A single turn carries every row of the set below to another of its rows. Some are shown first; where does it send the rows asked next?
Fak: [ 12  -1   9   6  20  11 -17  12 -12  -7   7  33  -4  -4  19]
Muvut: [ 28   0  12   2  18  -2 -18  10  -8  -6   0  27   9  -6   7]
pev: [ -6   7  -9 -13  31   7   8   2 -23   9  17  27  -5 -16   3]
funa: [  7   2   6   0  25   8 -16  20   1   4   5  35  -4   4  21]
zaduf: [ 16  14  -7 -23   3  36  -9  -8  -5   7   4   3  11   3   2]
Zeso: [ 25   1   7  -5  19  -7 -14  17   4   6  -7  24  12   0  10]
sab: [  0  14 -16  -8  40   7   5  16  -3  16  15  19   2  -9  -1]
leg: [ 21  17  -3 -24   9  36 -11  -3  -2   9  14   8  11   4  -2]
bup: [ 18   5  -6 -21   8  34 -10  -8 -12  11   2  -7  10  -4   5]
Dibu: [ 21  15   2 -25  16  30  -9  -3  -9   5  16   6  18   4 -11]
lelir: [-3 21 -6 -8 38  6  3 15  3 19 13 23  1 -8  1]
Gofes: [ 11   3   7   2  25  10 -17  17  -3 -14   8  26  -9   2  16]
rado: [  8  16  -9 -11  27  -6   6   8   2  19  -7   9  14 -12  -4]
Bovud: [  9   9  -4 -19  17  44 -12  -2 -11  11  18   4   0   0   9]
kubi: [ 23  12   2 -24   9  30 -11  -8  -4  -1  18  16  16   7  -1]
bug: [ 11  15  -5 -21   8  42 -10  -4  -5   7  13   9   5   5   5]
Gizon: [ 15  -5   5   5   9   4 -15   4 -15  -8 -12  21   3  -8  18]
Ret: [-10   7 -23  -6  28   8   8   9 -10  14  -2   9   1 -12   8]
bero: [-13  13 -15  -6  26   7   7   7  -5  16  -8  11  -1 -12  13]
lema: [ 12  10  -5 -17  31  -5   8   2 -18  11  14  22   9 -17 -10]
geba: [ 10   9  -6 -22   6  34  -6 -10 -16   3   0  -2  13   1   0]
mev: [ 17   7  -4 -23   0  30  -8 -14  -9  -3   4   7  14   5   5]
Pilik: [  9  10 -18 -11  30  -4   8  10  -3  17  -2   7  14 -12  -6]
fogon: [ 11  -9  -2   0  18   7 -19   4 -12 -16 -10  23  -2  -7  18]
veg: [  3   9 -15 -10  24  -4  18  -1  -8  10  -9  14   9  -7  -7]
Lib: [  9  10  -2 -21   7  39  -9  -9  -9  -3  17  17   5   7  10]
Kipov: [ 26  -6   3  -4  22  -1 -20   7  -5 -14  -5  24   8  -7   5]
kone: [ 26  11   1 -23  18  32 -12   0  -5  13  17   2  12  -1  -3]
dad: [  4  13  -2 -21  16  43  -8  -3 -14   3  19  11   4   4   3]
luvot: [ 15  -4   4  -1  28   9 -22  11  -7 -15   7  33  -3  -5  12]
notil: [ 11  -3   1   2  12   3 -14   9  -8 -15 -13  12  -4  -2  19]
sebob: [  3  14 -10 -10  36   1  15   7  -3  11  11  26   5  -4 -11]
babiz: [-13   9 -16  -6  29   9  17   2 -10   8   1  22  -4  -5   2]
Reve: [  7  -5  -2  -1  11   3 -12  11  -4   3 -18  19   1  -2  26]
mazi: [ 28   2   9  -2  20  -4 -17  14   0 -12  -2  18   6  -1   4]
muna: [  0   4 -13 -15  20  -2  11  -5 -25   9  -2  14   5 -20   1]

babiz -> sebob
bup -> Bovud
Where do these go?
mev -> Lib
Pilik -> Ret
Reve -> funa
luvot -> Kipov
lema -> muna
notil -> Gofes
Fak -> Muvut
rado -> bero
Dibu -> geba
leg -> zaduf

